Which row each row swaps with, under one turn or mirror:
q_760: [ 20   8   6  19 -41   2  -1 -32 -15  -5 -49 -15  -6   2  -3  -2  16]
q_498: [-43 -30   6  18  -3  -6 -16 -17  -9   2 -10  14   9  23  -9  29  44]
q_260: [ 14  27  20  -5  -5  -9 -17 -36  14  16 -36  31  -7  26 -23  19  -3]
q_355: [ 47 -21  33  25   5  13   6  11  -2  -5  13  -8   7   5   6  35  19]
q_395: [-33   4 -17  18   4 -37  18  17  -4 -13 -31   4  17   1  21  -8  26]
q_824: [-37   7 -28   9  22  -8 -14  12  32 -30 -21  34   3  14 -13   6   7]
q_965: [  1 -35  20  18  20  17  11   5   5   0  43  14 -29  12 -19   5 -15]
q_925: [ 22 -15  13  36 -34 -19  16 -47  -2 -13 -13 -15  -1   0  -4  13  -7]
q_691: [ 17   6  10 -61  -7 -14  35   5   1  -1  15  -6  -2 -10  -3  28 -12]
q_984: [-28   4  -6 -17 -15  -7 -20 -18   6  10  12   4   0 -22 -10 -11  60]
q_311: [ 31  -4   6 -30   1 -35 -18   4  33 -31   4 -12  23  12  14 -11 -20]
q_447: [-30 -18 -21 -30 -18  23 -10  25 -15  -4   3  -7 -17  29  40  18   1]
q_701: [ 25 -12  18  30 -25 -28   9 -45  -6 -11  -6 -20 -16  -2   4   7 -15]
q_295: [ 16 -21  22  39 -16 -32   6 -30  -2 -12  16  -9 -12 -18   4  11 -24]
q_859: [-35 -18 -16 -18 -11   1 -47  -5  -7  13  24  27   8  10 -17  -4  30]
q_181: [  6   4 -13  -1 -32  35   3  16 -18 -11 -52  -9 -10   9  20  -5  14]
q_91: [ -8 -24 -14   1  19 -19   0   8   5   8 -11  38  23  13 -43 -25   7]
q_436: [-34 -15 -14 -16  10  28 -21  -2 -24  10   5 -15  -9   5  21 -28 -16]
q_631: [-26 -17   6  -5  -3  32 -28 -14 -28  12  10 -16  -8  -3   7 -34 -13]
q_867: [ -5 -20 -27  18 -26   8  20  37 -23   8 -30   3 -14  28  16  18  13]
q_737: [ 20  20  30  -4  -6  -9  -4 -39  16  17 -31  25   2  21 -16  26 -12]
q_622: [-43 -11  -6  28  12 -25  14   2 -18  -5 -27  13  15   0  15  -4  30]
q_265: [  5   7  -2 -53 -29 -18 -12  -3  10  -7  13 -12   9 -21  14 -21  35]
q_5: [-31  -8 -36 -15 -20  14   5  38 -16  -6  -2  -3 -28  21  27  20  -5]
q_784: [ 23  -8   0 -17  13 -34 -24   7  31 -35   2 -15  12  12  14 -12 -28]
q_823: [ 29 -16  25 -36  23  -7  26   9  -3   2  18  -5  16  -7   0  38   2]
q_744: [-12 -34  14  14   3  37  17  19 -10   6  24   9 -38 -11   7   1  -5]
q_909: [  6  26  -2   1  -1  -4 -10 -39  20  12 -14  20   6  13   4  46 -33]
q_957: [ 36 -15  25  32 -18  19  -3  23  -6   1  13  -8  -9   5   4  29  35]
q_279: [-21   5  15 -39  -7   1 -26  33   7  -2 -25  19  18   8 -20 -20  26]
q_152: [ 21  -8   9 -38  -6 -38 -19  -8  24 -35   6 -13  20   2  20 -17 -11]
q_40: [-40 -32  15  16   3   5 -32  -7   2   9  -4  26   8  19 -22  11  40]
q_831: [-16   0 -21  12   8 -12  10  18  35 -34  -1  43   4  24   0  18 -29]
q_721: [ 20   3   4 -62 -17 -12  34  12   2 -13  11  -2   0 -14   1  20 -10]
q_122: [-23  14  -2  10 -44   6  19   1 -22  25 -14  -4 -41  -8 -15  11   9]
q_579: [ -9  14 -41  -9 -30   4 -38   4  36 -23  12  -2  17   2  -9  29   4]
q_42: [ 26   4   7 -44  -5 -30 -21  -1  21 -30  19 -12  12   9  26 -17  -3]
q_124: [ -1  19 -38  -8 -15  -4 -27 -13  39 -18  19  -1  18   1   4  38 -20]
q_48: [-28   7 -36   1  25  -8  -5  20  29 -35 -16  32   2  18  -9  12  -9]
q_799: [ 28  -9  21  35 -25 -32   8 -39  -6  -7  10 -13 -11  -9  -2  15 -21]
q_719: [ 22  16  29   4  -8  -8  -9 -47  19  19 -28  23  -5  23 -24  17  -1]
q_52: [ 14  -6  11 -59 -20  -8  39  15  -2   5  10  -1  -4 -17  -6  23  -5]
q_251: [  3   0 -25   5 -15   2  19  19 -28  20  14  33 -32   1   9 -17 -29]
q_922: [ -6 -37  22  21  10  33  14   8  -4  13  30  20 -30  -9  -1   4  -1]

q_251 is swapped with q_91
q_984 is swapped with q_181
q_295 is swapped with q_784
q_909 is swapped with q_823
q_52 is swapped with q_260

